One turn moves each row of this set onto another row. After a few examples, where does it send each row asked below?
budu: [-4.8, -8.2, 18.1, 15.7, 4.0, 5.0, 9.9, -3.3, 30.8, 19.3, 13.9, 12.3, 11.7, -3.7, -11.6, -2.7, -26.4, -7.5, 6.0, 2.4, -5.9, -13.6, 1.8, -19.0, -11.1, -10.9]
zez: [12.5, 11.2, -13.5, -1.5, -16.4, -24.1, 8.2, -8.4, 1.7, -8.4, 7.1, 10.6, -9.4, -9.9, 14.9, 8.0, 14.8, 3.5, -17.4, -11.0, -3.8, -22.7, -2.6, -10.9, 20.0, 11.4]
retid: [-2.3, -27.6, 3.8, -13.6, -3.5, 18.6, 12.9, 1.4, 5.2, -8.1, 10.7, -5.1, -15.9, -12.5, 19.8, 14.7, 21.7, 17.9, 17.6, 5.2, -4.9, -4.6, 17.8, -0.6, 12.1, 11.9]
purum: [6.5, -10.3, -30.4, -6.1, -4.0, -8.0, -20.9, -18.5, -2.6, 2.5, -3.8, -8.1, 18.0, -1.7, 14.6, -20.4, -13.2, 12.5, 2.1, 8.7, -18.1, 14.7, -6.5, -7.7, 3.0, 8.5]
sotip: [-25.4, -1.2, -18.8, 1.2, 15.9, 28.8, -14.9, 4.3, -31.9, -5.6, -11.4, 2.2, 1.1, 1.9, -2.7, 0.4, 13.7, -14.9, -1.3, 5.8, 9.0, -11.1, -10.3, 9.3, 13.3, 6.5]
manud: [-9.2, -28.1, 15.1, -11.3, -3.4, 12.8, 7.2, -18.4, -0.4, -2.3, 30.1, 15.8, -7.7, 1.0, 10.7, 4.5, 16.0, 8.1, -7.1, 10.1, -1.8, 6.9, 2.9, -4.4, 5.9, 21.9]
zema: [12.9, 20.2, 6.8, -3.0, 3.9, 26.2, -18.1, 13.0, -13.0, 11.8, -18.5, 11.7, -11.2, 1.0, 7.0, 14.6, -0.3, -19.8, -7.5, -2.3, -1.8, 11.5, -8.4, -12.5, 15.9, 4.6]
boto: [-12.8, -9.5, 11.9, 20.4, -0.7, 8.1, 11.1, 4.8, 26.1, 24.6, 17.7, 2.4, -2.1, -0.6, -12.8, 17.3, -15.8, -3.4, 9.3, 5.6, 8.1, -9.5, 7.7, -0.2, -13.4, -21.4]
bakis: [1.2, 12.7, 14.9, 7.0, -7.4, -1.6, 7.8, 1.9, 12.1, -6.3, 6.1, 20.0, -10.1, 0.6, -16.6, -6.2, 13.7, -6.1, 34.9, 5.9, 20.0, 2.6, -5.4, 19.4, 2.7, -7.2]
tor: [-1.2, -8.1, -11.1, -3.9, 17.8, 13.6, -15.8, 2.2, -26.8, -17.3, -18.3, -10.5, 1.6, -16.9, 8.5, -0.8, -6.8, -20.4, 11.2, 3.4, 1.2, -4.4, -11.6, 11.1, 14.2, 7.1]
Sobev: [14.3, 8.1, 1.4, -3.2, 11.8, 12.7, -20.6, 7.6, -21.8, -10.1, -17.4, -4.0, -5.0, -16.8, 6.8, 16.4, -13.8, -26.2, -2.6, -2.3, 5.8, 17.9, -11.0, -5.6, 9.6, 10.0]
Daro: [16.7, -6.7, -14.1, -3.9, 1.6, 10.4, -12.0, -13.9, 20.4, -1.7, -7.1, -6.0, 5.5, 8.3, 8.4, 8.0, -16.1, 12.3, 4.0, 6.4, -19.1, 30.6, -11.3, -10.3, -7.3, 12.8]
satav: [-9.4, 11.0, 1.9, -5.6, -5.8, -2.5, 9.2, 1.1, -9.6, 5.1, 23.5, 7.9, -0.2, -13.1, -17.5, 3.6, 2.2, 5.1, 16.1, 3.2, 43.0, 17.4, 7.8, 17.2, 16.8, -7.8]
Pifa: [-18.9, -11.2, -1.0, 15.9, -6.7, -5.4, 7.6, 11.4, 9.6, 29.6, 15.3, -5.9, 1.8, -11.0, -6.7, 4.5, -11.1, 2.9, 6.1, -1.8, 11.6, -20.3, 20.5, 1.8, -1.3, -26.4]
fibu: [-9.6, 20.9, -10.2, 4.3, 1.4, 39.7, -10.1, 8.6, -16.9, 8.2, -13.2, 7.1, -11.4, 13.8, -1.0, 9.8, 16.8, -16.5, -4.9, 12.0, 4.0, -4.8, -11.4, -5.6, 11.1, 6.2]
naz: [-5.8, 1.9, -4.9, 20.2, -10.4, -13.4, 13.7, -1.0, 9.9, 18.3, 14.1, -18.8, 12.5, -17.0, -4.2, -6.7, -21.0, -5.7, 11.2, 10.7, 8.5, -27.0, 8.9, -11.4, 0.8, -19.2]
netiz: [3.0, -4.3, -16.3, -2.3, -12.0, -7.1, 11.7, 4.8, 5.2, -14.8, 4.9, -17.2, -13.6, -22.8, 13.7, 32.3, 15.7, 16.9, -2.3, -10.4, 6.0, -13.8, 9.1, -5.1, 12.2, 10.6]
Sasen: [10.1, 25.9, 2.5, -10.5, -5.5, 10.3, 24.6, -8.2, 13.1, -8.6, -8.1, 0.1, 22.5, -23.8, -25.8, 0.8, 10.7, 3.6, 11.1, 12.2, 24.1, -0.9, -4.4, -7.7, -6.3, 6.3]
kuv: [7.8, -8.1, -19.5, -0.9, -0.6, 13.5, -19.0, -1.9, 18.7, 19.2, -11.1, 7.1, -6.3, 16.0, 5.0, 17.1, -1.1, 23.6, -3.7, -10.0, -18.4, 23.7, -2.0, -0.5, -2.6, 1.0]
Suduk: [9.7, 16.2, 0.8, -24.5, -7.1, 4.5, 21.2, 2.3, -6.1, 10.6, 0.2, 5.1, 19.2, -24.3, -9.8, -19.3, 4.8, 9.2, 21.8, 6.1, 25.2, -3.6, 13.1, -0.8, 23.0, -6.9]
Rol: [10.8, 3.5, 3.3, 1.3, -12.9, -9.7, 17.2, -28.8, 0.0, -7.4, 24.4, 15.0, -6.1, 7.6, 12.1, 1.8, 11.7, -6.0, -14.8, 16.1, -7.8, -5.8, -15.6, -7.2, 8.9, 23.2]
Taz: [-7.9, -5.4, -44.4, 6.6, -10.2, -9.9, -18.2, -15.0, -15.2, 10.1, 2.5, -17.8, 7.9, 7.7, 6.9, -4.1, 4.5, 18.7, -7.4, 12.3, -4.6, 10.1, -7.2, 10.2, -1.3, -1.7]
Zira: [5.1, -1.1, -32.6, 10.1, -8.5, 2.0, -11.8, -1.3, 4.7, 23.0, -9.9, -4.0, -10.3, 23.0, 10.3, 9.8, 11.8, 21.1, 5.8, 9.1, -15.8, 3.6, -4.8, 13.6, 1.3, -11.6]
Kivin: [-8.6, 1.0, 3.4, 14.3, -3.8, -8.9, 10.0, -7.7, 16.9, 12.3, 16.9, -4.4, 23.1, -18.6, -9.7, -4.1, -31.5, -9.8, -8.7, 1.1, 7.2, -13.4, 3.5, -24.0, -9.0, -5.3]
ketub: [-4.5, 14.9, 10.8, -2.2, -0.4, -3.2, 2.4, -1.2, 17.7, -13.3, -4.8, 31.9, 7.9, -17.1, -28.2, -7.3, 18.2, 1.1, 8.0, -16.7, 13.2, 0.3, 0.3, -0.8, -7.2, 0.8]

Pifa goes to naz
purum goes to Daro
Now find these:
fibu goes to sotip
netiz goes to zez
bakis goes to satav

One turn moves each row of this set onto another row. After a few examples, where does it send each row asked below?
bomo: [-19.3, -17.9, 2.9, 10.4, -26.5, -16.9, -12.9, 2.5, 2.1, -1.7, -7.3, 5.6, 11.4, -20.4, -12.3, 6.6, 21.9, 4.6, -12.2, -5.7, 9.4, -12.3, -15.5, 3.7, -0.5, 0.8, 13.2, 7.8, -17.1, -13.0, 13.5, 3.0]
lek: [-15.9, -19.3, 7.4, 12.0, -30.7, -9.0, -6.7, -8.0, -7.6, -18.0, -8.3, -13.2, 10.4, -16.5, -11.8, 5.4, 26.0, -2.1, -9.3, -8.6, 2.0, 3.1, -15.6, 14.7, 12.2, 7.0, 7.4, 1.3, -14.4, 7.1, 1.8, 16.9]
kobon: [21.4, 11.9, 6.8, -1.2, 12.2, -7.2, 0.9, 7.5, 5.7, -6.6, 29.0, 1.2, -0.8, -31.0, 25.8, 5.0, -14.3, 10.3, -1.5, 1.3, 8.8, 4.0, 3.0, -11.7, -5.1, 12.3, -2.3, 9.7, 10.9, 0.9, 32.9, -4.8]
kapud: [8.1, 21.5, -14.4, -9.7, 20.9, -11.7, -2.5, -1.9, -28.4, 13.4, 12.6, 10.1, 0.1, 32.6, 16.4, -31.8, -1.8, -25.5, -9.7, 12.5, -12.6, 12.5, -0.2, -8.0, 10.2, 6.5, 10.4, 3.7, 13.9, -11.2, -1.6, 4.0]
Fateb: [18.7, 18.6, 3.8, 3.3, 1.8, 1.7, -0.4, 4.2, -6.8, -10.2, 35.1, 8.4, 10.0, -33.8, 24.5, 5.5, -7.0, 20.5, -9.2, 4.6, 1.9, 0.2, 4.0, -17.7, -0.3, 19.0, -3.4, 3.0, 15.8, 4.1, 24.1, 1.2]
rosi: [17.9, 19.6, 6.0, 4.2, 0.3, -7.3, -1.2, 2.3, -9.2, -9.2, 40.4, 13.4, 8.2, -37.5, 24.9, -3.2, -1.7, 22.0, -8.1, 1.1, 2.5, -1.9, -0.7, -10.9, -1.8, 17.9, -0.8, 1.1, 18.9, 2.7, 24.3, 3.9]
vurab: [-18.6, -17.3, 3.3, 9.7, -28.3, -13.8, -13.0, 1.1, 0.7, -1.3, -5.9, 8.6, 15.1, -22.6, -12.5, 7.7, 24.5, 7.5, -15.1, -5.1, 8.5, -13.6, -14.1, 1.0, 2.2, 1.9, 10.1, 4.8, -16.9, -12.8, 10.0, 6.1]
sas: [9.3, 19.8, -15.8, -12.0, 17.2, -0.7, -1.5, -1.0, -27.4, 7.6, 9.1, 7.5, 5.8, 37.3, 17.3, -21.4, -4.7, -23.4, -15.0, 16.6, -14.0, 15.6, 6.5, -18.4, 14.9, 5.9, 5.2, 0.2, 8.7, -11.8, -2.1, 2.7]
Pegi: [28.3, 21.6, -11.4, -24.4, 10.9, 9.7, -8.4, 4.1, -26.1, 3.1, 9.6, -6.7, -5.9, 28.0, 11.5, -12.0, -6.0, -19.6, 11.8, 4.3, -4.9, 7.9, 11.2, -13.6, 7.7, 16.1, -8.3, 6.0, 9.8, -10.1, -15.2, -3.0]
rizo: [15.9, 17.1, 6.2, 2.1, 5.2, -12.4, -2.2, 3.3, -6.6, -7.0, 38.6, 8.6, -1.2, -38.6, 24.7, -8.1, -5.2, 15.3, -1.2, 0.2, 4.6, -0.8, -5.9, -3.7, -7.1, 15.5, 2.9, 5.5, 22.1, 0.1, 27.1, 2.9]
zatab: [-15.0, -17.0, 7.5, 15.0, -28.9, -5.6, -9.5, -6.9, -6.8, -16.6, -9.3, -15.0, 10.7, -17.8, -12.8, 6.9, 23.3, -1.9, -11.0, -8.0, 4.3, 6.9, -14.0, 12.2, 11.6, 4.4, 8.0, 0.0, -16.9, 9.5, 0.1, 14.9]
meza: [24.0, 26.9, -11.2, -21.1, 9.0, 1.9, -11.3, 0.5, -35.2, 4.9, 19.1, -0.4, -5.9, 22.7, 10.7, -23.7, 1.5, -20.5, 15.9, 1.8, -8.3, 0.8, 1.0, -4.6, 5.4, 18.0, -4.4, 6.0, 17.1, -10.3, -19.8, 1.3]
lel: [27.1, 21.4, -10.6, -23.9, 14.8, 3.6, -9.8, 3.3, -22.2, 6.9, 11.2, -4.6, -11.9, 24.8, 13.2, -15.7, -5.6, -24.3, 18.1, 2.0, -4.6, 5.8, 8.8, -6.9, 6.3, 14.4, -5.9, 10.5, 11.9, -10.1, -11.4, -3.0]
rera: [28.3, 24.4, -12.4, -22.9, 9.8, 11.5, -8.8, 0.9, -31.0, 2.5, 15.6, -1.1, -2.2, 26.1, 10.7, -12.6, -4.3, -15.6, 8.9, 5.0, -8.0, 3.4, 9.7, -13.7, 9.3, 17.4, -10.6, 3.8, 10.3, -10.8, -17.8, 0.0]
mak: [20.6, 12.1, 3.5, 1.9, 8.4, 0.8, 0.7, 7.1, 0.7, -11.4, 30.7, 7.7, 5.4, -29.5, 26.1, 10.3, -11.3, 16.7, -6.5, 3.4, 6.9, 4.1, 4.9, -20.0, -2.2, 14.6, -4.9, 7.5, 11.8, 3.0, 28.0, -3.7]
funat: [7.4, 21.7, -14.8, -8.9, 16.5, -9.2, -3.8, -2.7, -29.3, 10.9, 14.0, 12.0, 4.5, 34.3, 16.4, -32.4, -0.9, -23.0, -10.7, 15.1, -15.2, 11.7, 1.6, -10.4, 12.0, 5.0, 7.7, 0.6, 16.2, -12.9, -6.3, 5.9]
Veti: [10.1, 22.2, -14.4, -9.2, 16.0, -2.3, -2.8, -3.6, -30.3, 8.7, 12.7, 13.8, 5.7, 36.5, 14.4, -24.8, -0.3, -21.7, -13.0, 16.9, -17.0, 13.6, 2.5, -16.4, 13.3, 7.4, 4.3, -1.6, 12.2, -13.0, -7.5, 5.3]
pag: [-19.2, -20.4, 4.1, 10.7, -25.7, -15.3, -14.0, 2.1, 4.6, -2.1, -9.6, 3.9, 13.0, -22.2, -13.9, 10.7, 19.6, 3.3, -12.6, -7.1, 10.2, -12.4, -14.6, 2.1, 0.4, 1.4, 12.1, 8.1, -18.5, -11.5, 14.9, 2.2]
pir: [25.0, 24.7, -11.6, -22.7, 11.3, -0.5, -9.8, 2.0, -27.2, 7.7, 14.5, -3.7, -10.0, 23.7, 12.4, -24.3, -2.6, -24.6, 17.8, 0.1, -5.8, 3.8, 2.5, -1.2, 5.2, 15.6, -3.3, 8.4, 17.4, -11.9, -13.5, -1.7]
Retam: [-15.7, -20.1, 9.7, 13.3, -27.5, -11.6, -8.4, -5.6, -7.1, -15.4, -11.0, -16.0, 6.4, -17.4, -13.3, 4.2, 23.5, -4.2, -9.3, -11.1, 5.4, 5.4, -15.9, 16.9, 10.6, 6.0, 10.5, 1.9, -14.2, 7.3, 3.3, 13.3]
mefoz: [10.5, 17.9, -17.1, -12.5, 21.7, -5.3, -2.5, 0.1, -21.4, 9.5, 6.5, 6.4, 0.2, 37.1, 15.5, -22.6, -5.8, -25.3, -7.9, 15.4, -12.3, 14.8, 5.3, -15.1, 11.2, 2.5, 6.2, 6.0, 7.7, -12.8, -1.0, 1.2]
Sim: [16.4, 14.1, 6.3, -0.9, 10.3, -13.1, -1.9, 7.0, 1.4, -5.3, 30.6, 6.1, -5.4, -36.9, 26.6, -4.8, -9.3, 8.3, 1.5, -2.2, 6.6, 1.2, -0.9, -5.0, -8.8, 12.8, 1.3, 7.6, 18.2, 2.0, 32.3, -2.4]
sile: [24.2, 27.6, -13.9, -19.8, 5.9, 6.6, -9.1, -1.7, -36.2, 2.5, 18.9, -0.5, -0.7, 22.3, 11.1, -17.5, 1.4, -16.1, 10.7, 3.1, -8.4, 2.0, 5.2, -10.9, 8.9, 18.2, -6.9, 2.5, 16.1, -9.4, -20.1, 2.9]
zag: [-13.1, -20.8, 9.6, 13.6, -29.1, -5.0, -7.6, -4.3, -5.8, -19.3, -11.3, -14.9, 8.3, -13.2, -12.1, 10.5, 22.4, -2.6, -13.1, -6.1, 3.7, 6.5, -10.6, 10.1, 11.0, 5.4, 5.1, 0.9, -19.1, 9.5, 2.1, 12.8]
mov: [7.0, 16.6, -13.2, -10.8, 22.5, -9.8, -2.1, 0.7, -22.2, 11.4, 7.2, 7.4, -4.7, 34.9, 16.8, -27.9, -4.4, -27.4, -9.5, 13.2, -10.9, 14.3, 1.0, -10.8, 9.2, 5.1, 8.2, 3.5, 12.1, -12.9, 2.7, 0.1]
Bamu: [-20.0, -19.5, 2.4, 10.9, -25.1, -13.4, -13.1, 1.7, 3.3, -0.8, -10.6, 5.6, 12.0, -20.0, -11.5, 12.8, 21.2, 5.5, -13.7, -4.4, 11.1, -12.0, -11.0, -3.8, 0.1, 0.8, 11.7, 7.1, -19.5, -10.7, 14.1, 0.2]
Vov: [-14.4, -21.4, 9.5, 11.5, -28.5, -10.1, -9.2, -5.3, -4.1, -13.9, -12.8, -16.3, 4.8, -15.2, -12.7, 5.3, 23.5, -2.9, -7.9, -10.7, 6.9, 7.6, -11.2, 14.6, 10.7, 5.6, 8.3, 2.5, -17.9, 11.5, 3.4, 12.1]
pese: [-14.5, -22.5, 8.8, 13.1, -26.8, -6.3, -8.7, -5.0, -2.7, -17.4, -13.2, -16.7, 7.6, -14.0, -11.5, 8.0, 20.9, -1.8, -9.5, -8.6, 5.9, 7.1, -12.3, 12.3, 11.1, 3.7, 5.4, 2.0, -17.5, 9.2, 4.4, 11.6]
ked: [-19.0, -16.8, 3.1, 13.1, -30.2, -9.9, -14.6, 1.3, 0.9, -3.6, -6.8, 9.6, 15.7, -20.4, -13.6, 9.5, 23.7, 10.1, -16.6, -5.4, 8.4, -13.1, -13.7, -2.1, 0.9, 3.4, 9.6, 4.4, -20.4, -13.2, 11.2, 5.9]
kuf: [-18.5, -19.7, 2.3, 10.4, -27.6, -9.7, -12.9, 0.9, 3.0, -2.9, -6.6, 6.5, 14.8, -18.9, -15.2, 15.8, 21.0, 8.4, -17.8, -5.4, 10.0, -12.0, -12.2, -3.6, 2.0, 2.4, 9.5, 5.1, -22.0, -9.7, 10.8, 2.6]

zag goes to pese
pir goes to meza
Now find these:
kobon goes to Sim

